In the rows, 128 means zero.
Each named move below is a turn or a mirror, shown by a few rows before and after it. Which moves, in which order, take the first row of each later pair to the second? The first pair is answered.
move Q_932:
[140 149 101 131 140 151 125  94 127 149 112 141 126 105 102 125 145 136
 116  74 117 169 145 147 127 109 127] -> [147 146  94 130 148 145 128  97 131 159  99 149 137 112 119 136 167 139
 108 112 132 172 128 151 121 120 146]
[135 133 123 146 130 145 142 113 117 144 122 124 123 124 116 137 149 133
 118 113 145 139 157 125 127 130 116] -> [143 132 125 147 135 146 144 112 116 146 118 125 126 127 120 138 151 131
 121 124 145 133 151 129 125 131 126]
[118 113 120 163  98 146 118  97 126 167 168  91 117 104 113 120 127 108
 149  62 152 114 188 128 124 106 112] -> [136 112 113 155 105 130 123 111 140 196 125 108 157 121 154 161 188 115
 128 155 185 124 145 154 121 133 162]
[120 106 133  96 133  78 124 139 137 119 124 153 143 142 129 130 107  83
 122 174 130 118  92 135 130 118 125] -> [116 105 141 101 128  86 114 131 132 101 138 144 133 138 107 111  78  83
 125 132 114 109 100 121 132 112 100]
move Q_271:
[157 129 109 130 144 135 162 123 155 143 129 115 169 125 168 146 157 155
 125 152 133 138 145 128 133 117 162] -> [154 115 131 162 121 121 174 117 107 119 111 114 155 126 160 126 149 106
 121 158 132 122 162 112 119 140 114]
[139  96 117 111 137 103 123 104 121 129 133 119 138 111  75 144 148  88
 132 100 133 143 138 117 142 129  65] -> [143 108  99  81 157 110 111 106 158 146 153 125 153 112  83 157 153 123
 136  98 133 157 126 126 151 116 106]
[111 167 156 163  91 149 107 124  92 109 129  88  95 116 131 109 136 120
 139 104 128 103 173 112 128 142 118] -> [114 178 133 127 114 161  87 133 152 139 144  84 105 116 140 124 140 170
 146 100 122 122 158 134 132 121 175]
[130 103 136  50 127 158 109 135 139 142 173  87  87 137  82 142 134 151
 147  90 138 136 151  99 163 120 118] -> [131  95 153  74 111 147 120 131  98 130 161  82  74 130  77 128 131 123
 138  90 140 127 161  89 156 129  83]
move Q_599:
[ 93 137 161 139 112 165 114 148  96 119 133 147 105 132 126 127  99 141
 107 140  81 106 156 133 108 110 124] -> [ 92 132 158 134 110 145 113 150 100 114 142 153 110 122 125 116  94 131
 120 142  77 100 145 130 117 101 111]
[ 87 103 157 143  67 104 107 165 100  70 149  92 124 137 151  99  70 104
 130 150 120  92 128 103 105 156  84] -> [ 84 101 150 116  74  80  99 166 127  76 161 107 138 120 152  92  79 105
 151 167 111  90  99 109 117 137  90]
[124 132 122 140  87  94 116 143 105 106 144 120  98 109 130 109 127 139
 145 159 113  90 106  80 130 122 118] -> [126 133 119 128  93  92 113 150 122 119 144 124 104 106 132 117 136 148
 151 171 115  92 100  91 132 114 132]
move Q_717:
[124  92 134 116 144 143 137 116  97 116 132 141 110 138 105 128  85 123
  99  78 140 146 164 136 115 136 127] -> [122  86 126  97 143 144 132 140 116 119 138 141 120 162 133 141  83 141
  89 108 142 138 149 150 109 146 164]
[126 140 103 168  75 142 133 146  92 117  96 111 112 135 110 139 138 118
 108 139 104 119 150 115 135 134 128] -> [129 133  99 155  96 151 134 128  98 118 108 119 101 126  82 132 119 119
 113  92  94 128 162 113 136 112 113]
[123 120 163 113 125  98 120 115 177 145 147 160 126 107  87  80  86 133
 123  74  94 135 115 120 135  94 135] -> [124 116 156 103 118  97 119 151 199 141 151 153 145 131 128 106  95 153
 118 130 102 128  95 142 129 107 184]
[129 136 126 118 137 148 126 113 124 131 134 127 110 130 103 130 108 144
 126  78 112 138 152 124 132 115 124] -> [128 129 121 100 141 147 127 134 146 132 133 128 125 152 127 143 111 164
 119 114 111 142 137 145 126 129 162]
move Q_522:
[119 145 101  47 110  81 129 134 158 136 150 143 126  73 137 128  90 206
 159  71  75 114 100  90 179  87 111] -> [140 135  91  45 138  68 142 105 156 163 128 177 139  59 129 136 126 183
 150  82  96 136  99 101 181  80 100]
[128 109 133 123 127 135 175 137 114 142 105 125 131 133 148 141 139  95
  87 178 151 138 124 128 114 127  99] -> [109 125 138 132 102 152 164 166 119 122 135  92 120 138 163 128 100 126
  96 165 126 110 135 116 115 127 110]
[121 176 150 139 108 106  94 137 112 110 146 115 122  90 129 135 119 169
 174 117  91  90 102  88 139 104 138] -> [151 154 140 125 156  80 115  97 114 146 106 170 141  78 110 153 168 130
 160 139 118 119  90 104 139  98 122]
[148 110  96  88 164 119 114 115 175 167 157 154 149 132 119 142 113 142
 140  93 119 165 102 137 150  94 145] -> [135 102 102  90 147 128 101 134 176 141 181 140 147 150 129 129  85 156
 136  96 110 149 106 135 149 100 156]

Each pair is two moves apart.
[148 149 146 156  99  98 123 133  98 117  91 139 114  88  84  51 161 137
 194  91  66 118 123  88 147 133  22] -> [136 108 104  52 147 130  91 184 212 134 154 144 150 149 123 100 118 222
 170 134  49 139  94 140 133 133 160] | Q_717 then Q_717
[158  78 126 113 173  88 130 125 152  85 133 172 139 122  93 125 103 102
 133 137 121 157 105 143 137 133 100] -> [155  88 121 103 179  95 117 126 157  86 146 166 132 114  86 120  94 117
 137 108 113 155 110 144 143 119 101] | Q_599 then Q_932
[129 136 121 139 130  93 135 148 139 121 103 149 124 113 141 116 157 158
 153 176 145  97  85 134 146 115 143] -> [135 151 120 136 140 101 131 132 143 132 108 150 116  95 121 114 164 165
 158 133 141 109  92 125 154  98 127] | Q_717 then Q_271
[113 146 126 134 125 140 130 130 146 118 150 111 118 123 122  97 110 151
 148 110 104 112 172 117 141 102 114] -> [125 145 124 149 121 151 149 140 142 140 114 114 139 146 146 130 153 156
 125 170 133 126 160 142 125 129 149] | Q_932 then Q_599
[152 134 106 109 190 114 147 100 127 162 119 149 147 108  93 141 163 132
 148 102 139 187 127 154 151  87 151] -> [147 135 110 132 177 151 158  98  92 160 116 130 131 130  96 153 162 136
 127  86 144 192 162 153 126 112 155] | Q_599 then Q_599
[132 104 125  83 156 101 131 116 152 118 166 136 139 135 111 112 116 131
 120 134 112 135 117 141 122 125 139] -> [118 107 137 105 133 104 132 122 128  97 177 117 120 132 109  92  96 118
 129 121  99 116 130 124 125 125 120] | Q_717 then Q_932
[133 105  71 107 127 116 102 117 155 126 125 131 128 143 147 149 160 162
 121 156 141 147 118 125 153 122 159] -> [129 117  90 150  99 136 118 110 108 118  98 117 117 150 145 148 178 146
 112 154 157 148 145 117 145 144 140] | Q_599 then Q_717
[ 89 124 121 168 118 203 154 140 152 163 151  78  87 137 117 164 168 184
 110  91 137 112 184 153  91 107 206] -> [106  87 119 144 161 186 156  93 131 164 153 113  80 115  67 157 154 134
  99  40 129 132 194 146  91  97 151] | Q_522 then Q_932
[110 171 126 156  88 163 126 141 121 112 144 108 127 148 161 176 146 162
 155 101 118 111 128 115 141 134 227] -> [138 139 123 161 128 162 154  91  81 146  94 150 135 144 127 198 196 114
 119 105 149 141 140 129 126 152 191] | Q_522 then Q_599
[106  80 138 130 102  98 154 144  94  94 143 112 117 172 141  98  86  92
  95 144 123 100 140 102 102 169 117] -> [113  95 112  72 136  87 125 155 184 121 169 125 140 160 152 112  85 143
 122 148 114 113 102 124 132 128 177] | Q_599 then Q_271
[124 104  91  60 171 129  92 138 189 138 166 130 145 136 138 157  75 156
 141 120 101 147 112 132 100 117 184] -> [104 132 126 129 104 129  98 149 121  89 173  84 110 122 132 109  48 135
 164  85  78  97 140  95 102 126 111] | Q_717 then Q_932
[131 164 127 146  97 199 139 117  90 104  98  97  77 132 137 110 132 189
 125  87 132 113 152 116 170 146 131] -> [129 151 121 132 103 198 138 114  94  98 108  99  74 132 134 106 121 182
 121  67 127 116 161 116 165 145 124] | Q_717 then Q_271
[155 172  94 157  94 166 139 102 150 147 139  97 123  86 120 104 112 194
 184  72 143 129 154  98 171 107 140] -> [155 156 110 171  76 126 140  99 125 123 128 108 121  70 112  84 103 148
 191  80 137 115 144  88 175 109  90] | Q_271 then Q_599
[115 145 133 168  89 180 131 113 105 106 152 108 109 133 156 117  87 149
 129  87 101 122 167 112 122 127 133] -> [117 134 131 143  93 131 118 115 129 100 164 129 118 103 146  94  72 128
 161 100  86 113 129 108 134  95 105] | Q_599 then Q_599
[119 132 145 112 155 149 125 141 146 139 147 131 121 135 100 140 116 144
 135  77 115 133 155 116 127 132 122] -> [117 116 146 117 143 123 126 135 134 128 145 143 120 124  91 124 106 120
 141  82 108 116 146 105 131 127  91] | Q_271 then Q_599
[179 153 119 165 109 174 140  98 172 172 114 127 121 174 132 138 186 168
 112 152 138 151 141 161 170 115 187] -> [177 148 131 194 100 196 153  87 129 160 115 120 101 177 112 128 168 145
  97 115 136 149 182 148 156 131 145] | Q_599 then Q_717
[141 147  90 152 111 130 108 109 143 108 158 124 103 104 153 112 108 134
 138 120  87 113 172 148 143 127 102] -> [134 133  95 155 106 133 112 115 135  97 156 129 100 113 153 115 103 121
 132 130  87 108 168 153 139 135 105] | Q_717 then Q_271
